Each named turn below is shown by a few rows before and after it. Which turns, in which order, take the first row of each later pair to the second? The first pair is answered.
z133:
[ -6 -24  27  20  -7 -30  29  16   4 -22  17  29  15 -21  16   2 -18] -> [ 21 -16  25  32  17 -21  23   8 -13 -15  22  14  -8 -13  24   5 -38]
[ -7  19  10   3   3 -49   4  12 -15  -2  16  13   9 -11   5 -12 -29] -> [ 18   9  -1  22   6 -32 -14 -14 -29  23  12  13   1 -12  14  -4 -23]
[-30 -34 -18  -8 -41  -5  12  -6   7  -3  -8  21  17  -1  11   3  36] -> [-22  10   0 -23   6 -16  29  28  -4 -38  12 -20 -25  21  11 -11 -12]
[ 13 -36 -59  14 -23  61 -12 -30  -3  28   0  12   6  26   3   8  35] -> [-44  -2 -34 -40 -31  17  31  29  29 -40   8   8  29  23 -20 -18  22]
z765:
[ -7  42  19 -27  30  -6 -16   5  -4  -9  -2  -2   0  13   5 -13 -19] -> [ -4  10  34  -1  29 -25   6  -4 -13  -4   0  23 -11  -4  23 -12 -26]
[ -7  41  29  -1  23 -22  -8  12 -11  27  -6   5  18 -17 -25 -15 -19] -> [ -9  37  29  -8  20 -27 -12   5 -20  22 -16  20  20 -21 -10 -18 -12]
[ 32 -15 -17  26  -4  39 -16 -25 -21  11  -6   6  -6   5   2  18   2] -> [ 33 -14 -16  24  -1  44 -17 -21 -18  12  -4   3  -5  10  -5  19  -1]
[ 13  11  23  39  25  -7   8  10   3  32   6 -14  -5 -18   6   9 -16] -> [  4  47   2  -9  24  13 -34   6   2  19 -16 -20  14  -7  10   3   1]
z568:
[-18  49  -7 -40   8   7 -36  -1   9   6 -20  12  29  -1  -1  -8  17] -> [-25  50  -2 -45  11  -1 -28   4   9  -4 -18  15  26  -1  -2 -13  11]
[ 22  -1   2  10  -4   3   1 -28 -29  33 -28  14  -2 -11   9   2  15] -> [ 21  -3 -15  -6 -13  16  -1 -27 -26  21 -31  13  -3  -1  13   1  21]
[  9   4 -27  -7  13 -10 -22 -33 -19  25 -17   2  18  -4 -18   5  20] -> [  0   7 -43 -25   3  -5 -21 -28 -11   5 -20   0  17   7 -18   5  23]
z603:
[ -3   9  -1   0   9 -16 -27 -12 -11   9   4  19  20  -4  13   0   8] -> [  4  12 -13 -10   9  -2 -31 -13 -12  -5   0  13  13   8  17   2   7]
[ -2  30  27   9  -1 -50   4   0   0   2  12  12  -1 -38  -9 -14 -36] -> [ 11  39 -15 -29  -2 -15 -11   2  -5 -42   2  -7 -26   2   7 -10 -38]
[-12  -1 -17 -17   7   5   6  16   1 -39   5   1   4   8   9  -7  -7] -> [ -5 -18 -22   3 -10  20   8  14  13 -15  11  -6  16   8 -12   5   7]

Each pair is two turns apart.
[-31  20  15 -13  18 -16   8   1  32 -41  23  -7   4  -8 -13   0  -9] -> [-15  19  26  23  35 -16 -12 -21  21   7  26  -6   9 -23 -19   7 -12] -> z568 then z568
[ -2  36  35 -23   3   7  -9  24  22 -31  -8 -21 -23 -11   5  -7  -7] -> [ 10  36  50   4  15   2 -21  12  15   6  -5 -23 -20 -25   0   0 -11] -> z568 then z568
[ -9  -1  14   1  31 -55  25  39   0 -30  13  33 -15 -21  11 -13 -35] -> [  6  -2 -12  -6  34 -28  26  43   0 -48  20   7 -34  10  12  -7 -42] -> z603 then z568
[ 21  -2  -1  21  21 -20 -25 -17 -11  10  -8  18  -6  -6  16  10  -3] -> [ 24  18   4  25  31 -17 -22  -3  -4  11   5  -7  -6   5  -6   7 -17] -> z765 then z603
[ 14 -22  26  20  15 -22  23   0  -6  -7  -7  21 -22  -9 -11   8  -7] -> [ 22   5  -6  -1  12  23 -21 -14   1  14 -15  -8   0   8 -34  15   8] -> z765 then z133
[ 11   4   1  20  10  10   0   0  17  22  -1 -11 -13  -2  -4 -15  32] -> [  5  16   7   9  16   4   9  17  19   7   3 -20 -14   4  -5 -21  21] -> z133 then z133
[ -2 -32 -12  21 -40  24  -9 -27 -11  38  -1  11  15 -11   3   8  28] -> [ -7  10  23  34  -4   4   7  11   2  48  26 -32  15  -8 -40  -4  -7] -> z603 then z765
[-13   7 -36  -4 -31  23 -40 -24  -1  25 -11  38  36  -4  -8  10   4] -> [-34  -2   9  -2 -15 -38  21  12  -4 -22   4  55   4 -17  15  -6 -31] -> z133 then z765
[-28   3   6  29  -9  -3  -4 -23 -18  44 -12  30  18 -30   2   3   5] -> [-31  51  23   3  21 -13  -5   1 -21  25  -4   6   8 -22  -5 -11 -22] -> z765 then z603
[  3  -5  14 -38  38 -14  47  18 -22 -70  -7   9 -35  17  35 -12  -1] -> [ 37 -43  21  31  35  -3  14 -38 -41  23 -17  37 -24 -17  44   6  20] -> z568 then z133
[  8  19  27  22  33 -22 -19 -21 -18  51   0  16   4 -33   5  -4 -11] -> [ 14  27   3  -3  31   3 -45 -34 -25  38 -11  16   0 -17  19  -6  -1] -> z568 then z603
[ -4   6  11 -14  12 -21   6  -6 -29 -12 -15  27 -20 -14  46  -9  -8] -> [ 11 -15 -28 -18  -6  21  -9 -17 -24 -14 -20  13 -21  11  40   7   9] -> z133 then z603
[  5 -21 -37 -20 -34  36   9   9   6  -2  -2 -13   2  24  -5  16  11] -> [-19   9  30 -14  -3 -36  21  10 -12  10  -5  27  10 -28  23  -8 -13] -> z603 then z603
[ 23  45  13 -25  27   7 -24 -28 -34  13 -14  22 -17 -12  57 -17 -16] -> [  9 -25  24  38 -26   2  17 -26   1  56   3  43  30 -37   9   1  14] -> z765 then z133
[ 21  19  14  11  21 -11  -6  16   2  16  13 -32  -1  19 -24  -4 -32] -> [ 21   5 -32 -20 -12  23 -44 -12  -5   5 -18 -13   8  27   5  -2   3] -> z765 then z603
[  0  18  24   4  10 -25  -6  -1 -12   6  -2  15   0 -13  16 -11 -11] -> [  9   1 -15  -6 -14  11 -23 -16  -9  -1 -14  11  -3  11  22   2  11] -> z603 then z133
[ 13  19 -11   9 -20 -11 -38   8  24  33  10  12  21   5  -4   9  13] -> [  9  22   0  -4  -7 -34 -33   6   7  10   2  31  -1  -6  35   0   2] -> z765 then z603
[ 13  14 -25  26 -15  38 -11   4  16  13  -7  -2 -17  30   1  21  12] -> [ -3  39  -4  18 -11  22 -29   1  21  31 -16   8  11  10 -11   9  17] -> z603 then z765
[-11   9 -20 -40 -22  12  -4 -24 -16 -27 -32   7  -8  -3  35  -7  11] -> [-13  23   4 -36   2 -10  11  -9 -21 -38 -22   1 -21  -5  37 -17 -15] -> z133 then z568
[  9  15 -30 -10 -20  28  -1  -7 -13  15 -27  26  12 -16   1 -12  15] -> [  5  22 -16 -10 -13  11   1  -4 -15  13 -29  34  14 -25   7 -19  11] -> z603 then z603
[  8   6 -19  -6   3  22  -2   2  -5 -19   0 -20 -36  29  -2  13 -24] -> [-17 -20  -4  17 -31   7  17  13  20   9   2  -9  10   8 -40  14  -1] -> z603 then z133
[-40  14   6 -22   1 -18  45  11  -3 -34 -10  42   7  16   3  -2 -19] -> [-28 -13 -16  -9 -17   2  53   9   0 -34  -6  36  -6  35   1  13 -11] -> z603 then z765
[ -8 -15 -13 -39  -7   0   3   4  -6 -64 -18  29 -23  18  55   0  -6] -> [ -3  -9  42   5  29 -43  17   2 -19 -21  -4  34 -22 -19  48  -6 -33] -> z568 then z568
[  2  23 -24 -37  18  23 -22 -22  -2   0  -2 -11 -10   3  25 -25  -6] -> [ 12  17 -15  -4  26  26   4  -3  11  15  26 -40 -13  15 -10 -18 -21] -> z765 then z765
[  3 -16  -8   2  -5  -2  15  -8   4 -29  -2  23 -25  25 -13  -9 -23] -> [  3  -3 -21  -9 -14  16  -4  -8  13 -20  -5  10  -8  30 -30 -13 -11] -> z603 then z765
[  0   8  18  14  18  -9  16  22   1   9  17 -23  -7   1 -18  -2 -20] -> [-18 -11  11  13 -15 -11  14  15  14  13   7   2  20 -14 -23  -3   9] -> z133 then z133
[ 17   0 -22 -10 -16  23 -33 -29   9  14 -10 -11  -3  18  -7   0  13] -> [  1 -18  -8   7 -34   5 -13 -18  24  23  -4  -1  17   4 -27   2  22] -> z568 then z603
[ 10  14  24   3   0   2 -42  19 -25   1 -31  24  21 -26  -9 -14  11] -> [ 13  20  24   9   2  12 -37  27 -14   7 -16   2  28 -18 -35 -11   2] -> z765 then z765
[ 31 -35   5  17   5 -43  44  18 -19 -37  31  -1 -39  -7 -18  -2 -35] -> [ 19 -24 -13 -32  -5 -43   9  -7 -38 -58  -7  38 -29 -18  30  -9 -11] -> z765 then z765
[ 14 -13 -40 -28  -9  37 -27  -1 -11 -21  -7 -12  -8  35  12  14  -7] -> [ 21 -25 -30   5  -2  33   1  11  -1  -8  16 -30 -15  37 -14  21 -18] -> z765 then z765
[-15   5 -12 -33  -4  -5   5  16  -1 -32  -8   7   4  12  15 -13   6] -> [-17 -16   1  10 -18 -11  14  10  13  10   2  10  31  -7 -15  -6  20] -> z603 then z603
[  0  22 -18 -21   9  11  -7   1   9 -12   0 -17  -3  20  -3   4  -5] -> [ -4   5 -19  -4  -6  15   4   5  23   3   5 -15  14  16 -23   8   6] -> z603 then z568
[ -4   7 -47 -33 -14  11   0  20   9 -13   3 -13   6  19  11   5 -14] -> [-11 -12 -33  -3 -30   2  17  23  22  10  11  -9  28   2 -14   9  -2] -> z603 then z568
[-20   9   0 -11 -18  14   0  -4  11  10 -11 -20  33  -8 -31   1  19] -> [-15 -12  12  17 -18   0  26   1  10  18   2 -16  25 -13 -30   6  13] -> z765 then z765
[-20   0  -1 -15 -11  -8  -9 -10  -4  -8 -14  29  21 -10  19  -2  16] -> [ -1 -16   6  36  -8  -1  15   2   6  21  16   1  14  -1 -20  11   5] -> z765 then z568
[  0  33  -1 -18   3  28  11  22  14 -26 -16  -4  15 -11   9  -5  -6] -> [  5  11 -10  -2 -13  39  -5   1  12  -2 -25  10  22 -18  15   5  14] -> z133 then z133
[-25 -21  20  24 -34   8  43  32  31  20  -6 -12  27  13 -46   5  -2] -> [ 16  12  42  40  33  -7  18   2 -20  39 -11 -14 -26   6   6  -1 -48] -> z603 then z133
[ 12 -41 -15  -4   6  -8  -1 -30 -11 -12  -3   6 -16  16  27   3  -2] -> [-11 -38   1  -7  -2 -32  16 -14  -1 -24  -1  17   0   5  20  -8   1] -> z133 then z568
[ -1   5 -21 -16   6   8 -18 -11 -13   5 -14 -14  -4  23   4   4  -8] -> [ -8 -34  -6  17 -10 -15  12 -12 -10  13  -5  10  -2   1   4   2  -5] -> z133 then z765
[ 35  -8 -24  30  13  45 -19  12 -14  43  12 -21 -31  24 -35  13 -35] -> [-31   4 -32 -52 -34  14 -36  12  -4 -12 -38  46  18  -6   3 -13  15] -> z765 then z133
[ 12   4   2  18   2  11  15   7  -1  -4   6 -24 -35  10  -1 -15 -28] -> [-22  -5   1   2 -34  -1  22  20  20 -15  -2   1   2  -6 -11 -20  -2] -> z133 then z133
[  6  -9  -2  21   9  38 -25 -15   0  18   9 -17  15  -2 -11  -6  16] -> [ -6  16   9   4  25  24  -7  16   3 -13  23 -33   3   9 -16 -16 -10] -> z133 then z133
[ 25 -27  -3  21  -8  13  -5 -15  -2  27   1   6   5  -6 -12   9  -6] -> [-13  -7   1 -22 -21  -5   5  10  16 -13  -3   8  32 -10 -20  -4   2] -> z133 then z765
[-20  -1   5 -12   8 -49 -15 -21 -12  19 -22  40 -10 -29  62 -32   1] -> [-17   1 -32 -47   1 -20  -7  -3  -8 -33 -18  17 -36  16  66 -31  -5] -> z603 then z568
[  1   9   3   6   2   2  11  28  16   3  21 -20   7   9 -44   0 -11] -> [ 17  -6 -21  11  -3  27  -7   7  11  14  18 -20   1  19 -36  10   0] -> z133 then z568
[ 25  26  -3 -22  -3  26 -28 -23   5 -46 -16 -10 -24  37  30 -11 -35] -> [ 34 -45  10  59 -32  15  14 -31  16   2  -1   8 -12  13  11  11 -20] -> z133 then z765
[-6 18 -5 -6  8 11 -2  7  0 -1  5 -3 -1  3 -7  0  8] -> [ -4  14 -11  -7   3  19  -3   6  -1  -1   5  -3  -2   7  -4   1  10] -> z133 then z568
[  5 -18 -11   8 -49  12  12   3  15  -9   0 -16 -10 -21 -28 -17   0] -> [  4   6 -17 -27 -37  11  -6  -7   2 -29 -16  -6 -21 -19   4 -24  -3] -> z133 then z765
[  9   6 -14 -11   7  13  -7  -2  -4  -7  -9 -15  -9  13  -3  -2  -3] -> [ -3 -15  -4  -4  -7  -6   9  -2  -6 -10 -16  15  -1  -6  13  -1   9] -> z765 then z133
[ -8  -6  10 -22 -22   1  44  21  19 -50   7 -16  -5   0 -29  15 -25] -> [-16   7  33 -30 -11 -25  40  11   5 -48  -6  11  -2 -27  -4   5 -29] -> z765 then z568
[  2 -14  10  -2  -6 -24  22   2   7  -9  17   0  16 -22  -9  -6   2] -> [  9 -10 -15 -23  -5  -1  14  -1   6 -30  16 -10   2   1  -5  -4   3] -> z603 then z603
[ 24  23  10  23  -7  -3  19  -9  -8 -17  24  -1 -36   5 -10   6 -15] -> [ 22  27 -14  -1 -27  19 -20 -34  -4  -6   0  17 -12   2   0   6  17] -> z765 then z133
[-44  16  14 -47  -1 -41 -23   6  11 -37 -11   9   6 -18  18 -15  -7] -> [-10 -18 -10  -8 -13  -7 -55 -43  -6  18 -22  24   7 -24  31   9  16] -> z133 then z133
[-10 -18  -3  22 -28 -14  26  12  16  -5   7   9   9   4   5   6   5] -> [-10  15 -15  -6 -21   6  -2  16  21  -2   3 -13  25  15 -16   3  11] -> z568 then z765
[ -2  15  -5   5  -9  -2  20  25  11   1  30 -14  17  -4 -16  -7  -8] -> [ 20   7 -20  15  -4  22   1   9   0  18  29 -22   2   7  -8   1  -8] -> z133 then z568
[ 15  -8 -13  30   1  22  -4 -21  -9  17   7  -3 -18  12   0  -6 -17] -> [-27  -2  11   4 -21 -14  11  -8   3  -5  -3  31  16 -13   4 -25   0] -> z133 then z603
[ 23   6 -23   5  20  -6  13   7 -35  -1   6 -27 -26  33  21  -8 -21] -> [ -6 -33 -32  18 -38  -3  21   7  -6  20   4  -7  28  14 -12  -2  24] -> z603 then z133
[  1 -37  -1  14 -18  -9  32  -3   1 -14 -12  29 -12   5  -4  11  23] -> [  2 -29  16  20  -4 -24  30  -6  -5  -5 -11  36 -15  -8   5   7  14] -> z603 then z568
[ 27 -33 -15  -5 -13  15  14  -2 -35  -6  -9   7 -12  13  36  16 -21] -> [ 30  -9 -23  -5 -15  43   1   9 -13  14   1 -27  12  26 -15  20 -17] -> z603 then z765
[ -3   4  12 -16   6 -49  18  16  -2 -23   9  17 -16   0  22  -6 -18] -> [ 32 -14 -20   2   6  -7  -8 -15 -19   5   6   7 -35  19  29  15 -12] -> z133 then z603
[-46  28  31  -1 -10 -23  -9 -11   0  12 -23 -15  45 -38 -39   1  33] -> [-24  48  38 -14  30 -38 -17 -22 -35  -9 -31 -10  -1 -34  17  -8  -1] -> z133 then z765
[ -5  -2  37  12  19  -5   2 -22 -10   0  22   0 -31  29  -3  18 -16] -> [ -9   1  33  -1  13  -8 -10 -33 -15  -8   7  16 -30  23  17  11  -6] -> z765 then z765
[  5 -30 -23  19 -37  25 -37 -31  -2  20 -24   7   1 -10  20  13  34] -> [-26 -27 -23 -24 -48   3  -5   4   7 -46 -22  10 -12   2  28   0  24] -> z568 then z568
[  0 -30 -10   3 -21   0  10   1  -9 -13  -9  18  -5   5  24  13   1] -> [  5 -12  -8   8 -15  15  11  16   9  -2  10 -19   8  17 -22  16  -4] -> z603 then z765
[  7 -12 -27 -11 -10  20  12   8   1  33  18   0   4   2 -22   3  11] -> [ -1 -20 -30 -29 -16  10  14   5  -6  10   5  24   1  -6   4  -4  15] -> z568 then z765
[ 40  12 -10  26  24  44 -37  -8  -4  49  13 -51   7  14 -29  13 -15] -> [ -4  -8 -39 -19 -42  49 -27   7  28   9  -6 -24  46  17 -39   8  31] -> z568 then z133
[-14   7 -13 -22  -7  -7   8   6   2 -13  11   3 -20  21  21  -6 -18] -> [ -8   9   7   2   9 -22   9   2  -4  14  14   8 -22   3  18  -7 -28] -> z568 then z568
[  2 -28 -23   2   8 -10  12  13  17 -55  42 -21  -4  30   5  15 -14] -> [ 15 -50  -2  52   9 -21   0 -15   7   9  39   4  11  -3   5  26  -7] -> z133 then z603
